-0.954  -0.905  2.149  -0.401  -3.351  -1.499  0.006  1.404
4.886  -1.989  -4.177  4.475  2.943  2.368  2.579  -0.628
0.069  -0.598  -1.577  1.014  -1.169  0.619  1.447  -0.762
=>
1.404  -0.954  -0.905  2.149  -0.401  -3.351  -1.499  0.006
-0.628  4.886  -1.989  -4.177  4.475  2.943  2.368  2.579
-0.762  0.069  -0.598  -1.577  1.014  -1.169  0.619  1.447

0.457  0.617  0.485  -1.996  1.270  4.556  2.375  1.380
0.373  1.705  0.554  0.688  2.755  -3.026  -0.577  -2.041
-5.638  1.568  0.363  -1.597  0.079  -2.524  1.671  1.727
-2.010  5.328  -0.173  0.934  0.751  5.003  0.632  -3.605
1.003  -1.748  -0.397  0.619  -2.448  -1.023  -1.072  3.024
-1.619  -2.157  0.698  -0.917  -0.521  1.238  0.513  0.838
=>
1.380  0.457  0.617  0.485  -1.996  1.270  4.556  2.375
-2.041  0.373  1.705  0.554  0.688  2.755  -3.026  -0.577
1.727  -5.638  1.568  0.363  -1.597  0.079  -2.524  1.671
-3.605  -2.010  5.328  -0.173  0.934  0.751  5.003  0.632
3.024  1.003  -1.748  -0.397  0.619  -2.448  -1.023  -1.072
0.838  -1.619  -2.157  0.698  -0.917  -0.521  1.238  0.513

-3.767  3.356  0.633  -2.835  -0.392  1.390  0.202  2.604  1.895  1.876
2.019  1.490  -4.160  3.496  -3.106  3.124  -0.418  2.543  -1.933  -3.829
2.706  -2.125  4.702  -3.608  -4.661  3.926  -1.796  -1.739  2.245  -3.795
-0.771  1.985  0.830  -1.997  4.623  2.796  -3.396  2.339  0.211  -0.006
=>
1.876  -3.767  3.356  0.633  -2.835  -0.392  1.390  0.202  2.604  1.895
-3.829  2.019  1.490  -4.160  3.496  -3.106  3.124  -0.418  2.543  -1.933
-3.795  2.706  -2.125  4.702  -3.608  -4.661  3.926  -1.796  -1.739  2.245
-0.006  -0.771  1.985  0.830  -1.997  4.623  2.796  -3.396  2.339  0.211

1.505  -1.499  -0.889  -3.444  1.197  -1.167  -0.340  -2.267  0.081  -1.140  -0.095
-3.857  -4.776  -3.932  -0.478  1.176  2.846  -2.398  3.545  -2.280  1.894  1.084
-3.741  0.165  -3.395  -2.135  -2.691  0.271  -0.763  2.461  -2.507  -3.109  1.946
=>
-0.095  1.505  -1.499  -0.889  -3.444  1.197  -1.167  -0.340  -2.267  0.081  -1.140
1.084  -3.857  -4.776  -3.932  -0.478  1.176  2.846  -2.398  3.545  -2.280  1.894
1.946  -3.741  0.165  -3.395  -2.135  -2.691  0.271  -0.763  2.461  -2.507  -3.109

0.509  1.019  -1.967  1.329  -0.878  1.557  -2.490  0.330  1.974  -1.806
-0.853  -2.354  -1.009  2.030  1.472  3.076  -0.528  -1.124  -0.860  -1.563
-1.494  -0.865  -0.769  -1.475  3.353  1.572  -0.834  -1.608  -1.319  -3.214
1.283  2.229  -2.665  -0.927  1.068  -1.311  -1.811  -0.511  2.361  -0.731
0.601  1.091  -1.547  -0.009  1.092  -2.297  -2.112  -0.035  1.608  -2.230
-0.807  1.607  -1.042  -2.248  2.296  -1.522  -1.921  -1.161  -2.299  -3.095
-0.733  2.171  -1.050  -3.043  1.580  0.158  -2.124  -0.452  0.369  -3.469
-0.988  -1.484  -1.765  0.214  2.390  4.434  -0.920  -1.462  0.721  -2.452
=>
-1.806  0.509  1.019  -1.967  1.329  -0.878  1.557  -2.490  0.330  1.974
-1.563  -0.853  -2.354  -1.009  2.030  1.472  3.076  -0.528  -1.124  -0.860
-3.214  -1.494  -0.865  -0.769  -1.475  3.353  1.572  -0.834  -1.608  -1.319
-0.731  1.283  2.229  -2.665  -0.927  1.068  -1.311  -1.811  -0.511  2.361
-2.230  0.601  1.091  -1.547  -0.009  1.092  -2.297  -2.112  -0.035  1.608
-3.095  -0.807  1.607  -1.042  -2.248  2.296  -1.522  -1.921  -1.161  -2.299
-3.469  -0.733  2.171  -1.050  -3.043  1.580  0.158  -2.124  -0.452  0.369
-2.452  -0.988  -1.484  -1.765  0.214  2.390  4.434  -0.920  -1.462  0.721

-0.848  -0.157  0.704  1.075  1.983  -0.710  -0.878  -0.934  2.530
2.751  0.376  0.117  -3.747  0.619  1.467  -0.508  1.883  -1.319
3.399  0.148  -0.779  -4.796  1.193  2.357  -1.182  1.137  -1.215
2.594  -0.116  -1.122  -2.253  -0.527  1.214  0.637  0.477  -0.780
-2.253  -1.505  1.673  0.445  1.104  -0.192  -0.380  0.024  -1.177
-3.114  -1.755  -1.368  4.563  1.274  0.886  0.977  -2.657  1.660
1.186  -0.588  1.677  -0.127  2.047  0.016  -0.224  0.312  0.440
1.104  -0.633  1.226  -1.145  4.024  1.796  -2.133  0.115  1.226
-1.193  -1.481  0.613  1.548  0.702  0.609  -0.190  -0.531  -0.593
=>
2.530  -0.848  -0.157  0.704  1.075  1.983  -0.710  -0.878  -0.934
-1.319  2.751  0.376  0.117  -3.747  0.619  1.467  -0.508  1.883
-1.215  3.399  0.148  -0.779  -4.796  1.193  2.357  -1.182  1.137
-0.780  2.594  -0.116  -1.122  -2.253  -0.527  1.214  0.637  0.477
-1.177  -2.253  -1.505  1.673  0.445  1.104  -0.192  -0.380  0.024
1.660  -3.114  -1.755  -1.368  4.563  1.274  0.886  0.977  -2.657
0.440  1.186  -0.588  1.677  -0.127  2.047  0.016  -0.224  0.312
1.226  1.104  -0.633  1.226  -1.145  4.024  1.796  -2.133  0.115
-0.593  -1.193  -1.481  0.613  1.548  0.702  0.609  -0.190  -0.531
